(in the rows, 128 means zero)
Which row each row swaps with, under one turn or mirror:
The rows were stretched afterwards, more along some directions than others.
zasa: [125 147 130 110 137 120 145 130 107 140 136 139 128 141 134 135 124 123]
Zefun: [127 115 152 119 127 152 114 139  97 157 117 123 122 146 143 127 115 122]
nek: [112 128 142  91 121  96 133 126 141 132 135 142  95 143 141 135 132 136]
Ker: [ 95 108 154 119 127 117 153 134 128 142 124 157 133 146 150 132 103 138]
diz: [125 117  99 103 167 102 172 146 127 139 150 126 111 121 144 132 116 139]
piteg: [117 108 120 131 133 135 104 144 110 153 118 114 129 141 143 143  97 122]
vam: [122 102 155 133 146 142 175 126 123 132 133 142 130 134 138 118 125 149]
Bos: [129 117 154 131 117 109  82 140 152 153 145 155 120 153 144 137 122 132]
rumek: [123 116 135 110 142  74 113 143 164 142 167 136  99 152 155 140 114 147]
muk: [116 135 132 112 129  92 130 129 133 133 148 142  99 151 124 112 126 125]
gapub: [130 122 153 140 134  79 109 142 154 140 162 152 111 158 149 126 115 129]
Futob: [ 93  96  96 127 130 103 150 130 134 144 132 112 113 132 152 154 106 137]
filu: [ 95 121 148 117 113 118 118 140 110 160 107 134 117 170 155 139  94 120]
Kugug: [139 122 138  84 137 116 145 139 115 135 122 110 103 129 132 140 118 129]
bebe: [106 106 138 105 120 110 149 133 130 158 110 133 134 138 161 138  85 144]
Fego: [129 105 127 151 161  95 126 156 139 150 139 103 134 138 153 153 112 127]
Ges: [140  95 117 126 149 121 107 152 136 153 140  98 124 116 141 128 112 130]
Vun: [ 94 105 144 107 123  82 153 133 136 154 134 144 103 148 166 146  95 143]
pib: [116 100 204 128 112 129 108 147 120 161 106 150 131 167 169 137 113 119]
Sabe: [121 128 127 135 131 106  79 132 160 140 140 107 110 145 152 155 124 133]
Kuzi: [133 124 152 148 147 123 133 157 127 160 129 113 127 149 139 118 134 127]
Dule: [119 110 173 123 119 111  74 153 139 166 111 132 116 169 163 165 107 118]
seges: [154 130 110 136 166 107 122 144 149 133 173 132 103 132 125 119 135 128]
Rimi: [139 109 127 132 157 116 174 150 115 134 153 142 128 124 122 117 126 129]
zaduv: [140 114 127 131 160 117 143 145 149 137 159 148 124 119 123 122 136 127]
Didu: [138 102 118 141 149 129 156 139 115 131 134 103 141 108 115 134 131 129]
Vovo: [121  90 110 136 146 115 143 147 128 133 133 110 137 118 145 152 105 145]
ditu: [123 116 113 118 153  85 126 155 137 149 150 113 126 133 155 171 119 136]
buv: [118 137 151 110 110 106 116 126 142 128 145 155  96 154 133 122 132 135]
ruk: [133  93  95 126 178  92 172 154 135 142 169 118 119 124 139 126 104 142]
zugez: [122 135 147 120 113 106  96 128 153 135 128 124 121 147 138 141 141 135]
goned: [117 100 104 117 156 109 187 141 115 149 138 131 135 114 135 129 107 139]
kan: [142 131 146 130 134  97  83 154 158 142 147 110 114 141 136 142 142 125]
tego: [138 140 124  97 141 100  91 150 155 150 140 128  94 167 146 149 115 131]
Zup: [125 114 135 146 161 116  98 157 167 152 140 124 118 139 147 145 142 124]
tera: [102 110 138 151 138  98 108 145 125 145 138 113 122 146 143 138 108 127]
Moku: [121 133 186 111 129 108 141 130 129 127 132 147 111 169 148 120 136 145]
Zak: [121  90 138 134 131 110 128 144 121 139 138 130 128 141 143 145  78 132]
zokat: [137 118 193 152 116 137  94 140 135 112 139 128 127 132 135 121 148 125]
vom: [127 113 176 111 101 135  92 139 127 155 104 118 122 147 164 152 123 125]
Zuv: [147 109  98 131 179 103 136 159 146 137 149  93 132 123 132 143 122 133]
sil: [124 113 161 124 129 142 108 146 125 146 121 137 119 142 146 154 120 116]
minet: [128  98 147 124 125 134 140 149  86 160 108 100 146 132 153 141  99 124]
sedi: [115 126 139  95 142 123 154 134 119 139 127 134  95 148 127 130 127 129]
fegod: [104 121 159 116 110 129 150 113 133 136 115 158 106 151 142 135 129 118]
zafe: [121 104 113 137 144  95 116 150 125 157 159 106 105 146 152 132  98 138]
tib: [142  95 154 143 158  91 104 173 160 149 164 130 121 144 170 145 122 132]
palo: [132 101 112 151 145 118 133 147 131 137 144 101 136 113 126 125 119 126]
Ber: [115 117 137 113 126  88 108 147 141 152 126 112 105 157 155 164 113 144]
nak: [144 109 121 130 148 116 132 148 111 132 149 127 118 134 115 118 127 119]
Geti: [112 112 141 129 120  92  89 132 159 144 138 112 113 150 150 155 104 142]
Ralu: [137 100 154 123 140  86  95 164 139 166 136 108 125 143 158 140 104 128]

rumek pairs with ruk
Ber pairs with Vovo
vam pairs with Moku
Bos pairs with nak

